| 106 |  42 |
| 122 | 127 |
->
| 106 | 127 |

| 144 | 169 |  64 |
| 148 |  87 | 174 |
|  84 | 169 | 135 |
| 179 | 197 | 177 |
|  49 | 203 | 221 |
->
| 144 |  87 | 135 |

| 135 | 143 |  80 |
| 180 | 103 | 191 |
| 134 | 193 | 207 |
|  71 |  67 |  76 |
->
| 135 | 103 | 207 |

| 177 | 139 |
| 224 | 154 |
| 170 | 152 |
| 210 | 151 |
->
| 177 | 154 |

| 126 | 161 |  84 | 153 |
| 141 | 122 | 168 | 133 |
|  87 |  36 | 140 |  32 |
->
| 126 | 122 | 140 |

| 167 |  79 |
|  92 | 104 |
|  83 | 136 |
| 225 | 168 |
| 165 |  99 |
->
| 167 | 104 |

| 129 |  30 |
| 104 |  92 |
| 155 |  87 |
->
| 129 |  92 |

| 185 | 203 |  66 |  46 |
| 209 | 142 | 188 | 179 |
| 154 |  82 | 103 | 176 |
| 112 |  74 |  87 | 149 |
->
| 185 | 142 | 103 | 149 |

|  60 |  85 | 119 | 151 |
|  55 |  63 | 184 | 139 |
| 118 |  52 | 194 |  91 |
| 204 | 166 |  86 | 159 |
->
|  60 |  63 | 194 | 159 |
